Y: rows in 3 groups, each row roughly a mix of its group's directions (some rows in no group):
Y (107 x 10):
[[-33  -3  11  -2 -23  -3  -5  13 -33  26]
 [ 25 -13 -12 -12   0  31  12  32 -22  -1]
 [ -8  10 -25   9  16   8  12 -37   2  32]
 [-13 -39 -15  22  -5 -10 -26  20  -3  -9]
 [  1 -17  -2 -29   5 -21  24  29 -16 -21]
 [  3   7 -28  17 -11  23  37  17   3  14]
 [ -7  11 -21  -4 -25 -38  11   3  27  14]
 [-17 -21 -10 -20  -1 -14 -33  28  11  17]
 [-11  35  11  23  -3 -14  -4  -8  37   6]
 [ -1  -2 -34 -29  18 -16 -17 -20 -20   0]
 [-15  12  13  10  -6 -15 -26 -33  28 -16]
 [ 29 -26 -13 -24  20  -9  -9 -13 -22 -12]
 [-27  12  -9  27 -32   8 -16 -10 -20  14]
 [-36   2   8  11  -9  -3  -9 -37  25   1]
 [  0  26   0  16 -39   7 -17  29   8   2]
 [  0   9 -29  14  -3 -27   7 -17 -38   8]
 [-31   6   9  -7 -43   5  -8   4 -25   0]
 [ 15  10 -28  -8   0 -22 -41  -6 -11 -14]
 [-24  10 -17  16 -19   4  -1 -16 -39  19]
 [-22  19   9  11  -9  30   4  -3  39  11]
 [  6  24  17  11   6  14  34  28   4  22]
 [ -9 -23  11 -12  10  -1  20 -32 -35  -6]
 [  9 -12  -9  12  15  15 -24  11  46   3]
 [  8   6  34 -10 -15 -43  -3  16   0   1]
 [-17   2  18  11 -19  22  -3  37  11  24]
 [ 21  14 -20  20   6   1  41 -19   8 -11]
 [ -5   6 -14  -6 -21 -35  -5  35 -14  18]
 [-17  -9 -36 -19 -12 -12  -7 -15 -30  15]
 [ 30   8  22  11  22  15   4   7  30 -22]
 [ 21  24 -17 -38   4  14   4  22   9 -12]
 [-38   0  15   1  -1 -14   4   0 -24  35]
 [  8   3 -42 -19 -18 -31 -11   0 -10   7]
 [ 19   1  17   3  15  22 -12  35 -20  24]
 [-26  -8  -5  -9 -29  15  -9 -22 -31  16]
 [-14 -25  -8   7   7  20 -16 -19  38  16]
 [-18  -3  -4  -5   3 -24   7 -46  14 -19]
 [ -5  32  14 -10  -2 -11 -24  28 -10 -29]
 [-20  21  29  11   1  -6  -5 -39  15  -8]
 [-43 -23  -2  14 -26   4   5  -5  11  16]
 [ 35   4 -25  -2  27  11  -7 -30  -7  -5]
 [-14   1 -12  14  -8  15  -7 -30  42  14]
 [-21 -14  49 -18   5  15  -7   4  10   4]
 [ -7  17  15   9   5  22 -29  19 -26  25]
 [ 18  26   5  15  18 -18  42   0   2   7]
 [  4  12  -4  21  45  -1 -27   6   4  16]
 [-20  19  11   1 -42  18 -10   9  -5 -24]
 [ 10   8  -5 -11 -27  23  -8 -28   9 -34]
 [-11 -15 -13  36  39  14 -12  -5   5   2]
 [-20 -15  21 -34 -23  -5  28  -2  -9   8]
 [ 39 -11 -25   9 -17  11  12   1  26  12]
 [ 13   0 -34 -14  -3 -44  10  -4  -6  10]
 [  5  31 -19 -13  18 -13 -19   2  37   4]
 [ 16  10  14 -33  14 -28  -2  20  25   8]
 [ 24 -22  15  26 -16 -16   5   7  16 -30]
 [-29  12  36   7  -5   4   9  10   8 -34]
 [ -1  15 -25  33 -17  -8   7  -3 -34 -13]
 [ -4  -1   0 -23  32 -22  15 -38  -2  -4]
 [ 22 -19  30 -15  20  -5  16   2  22 -24]
 [ 16  29   8 -17   4  -9  32  18 -28   3]
 [ -8 -35  -2 -16  -8   0   9  33  27  13]
 [ 13 -30   8 -15 -25   2  -3   9 -14 -37]
 [  1  -3 -21 -15  23  -6  33 -31 -21   2]
 [ 35  -8 -16  22 -16   0   1   1  13 -35]
 [  4  -4  12  31 -30 -12 -26  12  20 -16]
 [ 20   2 -15   5  11 -37 -32  -7 -13 -19]
 [ 14   5 -16  -1   9  33  34  20  14  19]
 [-12  17  44   2 -32  -3 -14  -3  -2 -10]
 [ 20   0 -36  34  -4   4  -4  21  -8 -16]
 [ 38 -11   9 -11   0  10 -16  29   6 -27]
 [-21  -1 -22  -6   6 -33 -10  18  11  32]
 [ -9 -10  48   5  18  11  20   3   6 -18]
 [  9  17 -18  19 -19  24   9  19 -33  13]
 [ 25 -12  37 -10  21  -7  17  24   4 -12]
 [ -2 -13  -1 -21 -33   9  14 -39  10 -10]
 [-25 -35   4  -9  -2   4  33 -20 -13   4]
 [-17  20  12  23  -1  25  -4 -16  26 -27]
 [ 18  -3  34  26 -12 -14   6  32   8  -7]
 [  1 -11  33   5 -12  -4  24  42   1   3]
 [-41 -11  -7 -13 -10 -10   1  -8 -36  14]
 [ 15   8 -10  34 -11   8  38  10  21  -1]
 [ 13  28 -19  21  13  20  -2 -37   7   5]
 [-46  14   7  11 -13  -2 -10  20 -21  11]
 [ 26 -16 -29  -8 -29 -12   3  -5  -2  30]
 [ -1 -21   5 -18  -2  39  28   9  17  14]
 [ -6  -4 -29 -22 -29 -14  13  21 -10 -24]
 [ 16  14  35 -19   3   3 -32   0 -25  -2]
 [ 14   3 -17   0   8  47 -19 -24  -7   1]
 [ -3 -10 -30   0  18  46   8   6 -12  -7]
 [-16 -37 -18 -24  11 -21   2  -9 -22  10]
 [ -1 -14  25 -39  27  20  10   7   9   1]
 [  7  31  -1 -22  31  -2   5  11  31  12]
 [-23   8  -7  45   5  -4 -17  24   0   8]
 [-38 -12 -10 -19 -16 -14   4 -17 -31   4]
 [ 20 -29  -7   9 -21  10  28 -13  19  22]
 [ 25   6  -3   4  15 -16  -5 -36  33 -11]
 [  2   1  16 -19   7  -4  22  13 -49  -2]
 [  3 -13   2 -37 -10  12  36   4  19  17]
 [ 18   0  15 -16 -25 -11   6  34  -1 -31]
 [ 25   1 -17  22   2  -1  42 -16   1 -17]
 [ 12   5  -6  20  29  -5 -12  44 -12   1]
 [ 22 -20 -19 -10  -4   1 -21 -25  34 -14]
 [ -5 -32   2 -22  26   0 -16 -32  -2  14]
 [ 15   6   6   5  -9  -2 -19  31 -18  41]
 [ 22  26   9 -19  23 -32  -1  22  -6   3]
 [  6 -17  -2  -4  37 -13 -18  35   7  16]
 [ 41 -14 -15  -9  18   2  -4  25 -12 -19]
 [  6   0  -7   7  -6 -41 -22  34   7 -13]]
which group is each row in? (one row of each group first):
[-29 -33   7  -5   6   2  33 -15  15  12] -> <99>
[ 13   2  56  -4  -1 -16   0   7   4  -6] -> <4>
[ 11  14 -15  -9 -12 -37 -11 -11  37  -1] -> <3>

[  9  -1 -18  -8  -2   6  42  33  -9  16] -> <3>
[ -9 -31   0 -17  23 -24  -6   7 -32  13] -> <3>
[-14   3  18  20 -27   8  -8  15 -10  39] -> <4>
[  7  -4  -4 -10  18 -36  -7   3 -43  -2] -> <3>
[-11  19  20  -6 -32 -24  12  31   6  -8] -> <3>
[ 12  11 -17  -6  -6 -19 -50   1  -3 -14] -> <99>
[ -5  -8   3 -25   4 -21  13 -29   5 -39] -> <4>
[ 13 -30  -4 -22  17 -15  -1   5  36 -18] -> <99>
[ 36   6  -7  14   5  -6  18  14  35 -20] -> <99>
[ 14  21  -2  28 -20  21  11  35   3  10] -> <99>
[ 11  -4  -2   9   2 -31 -14 -23  31 -29] -> <99>
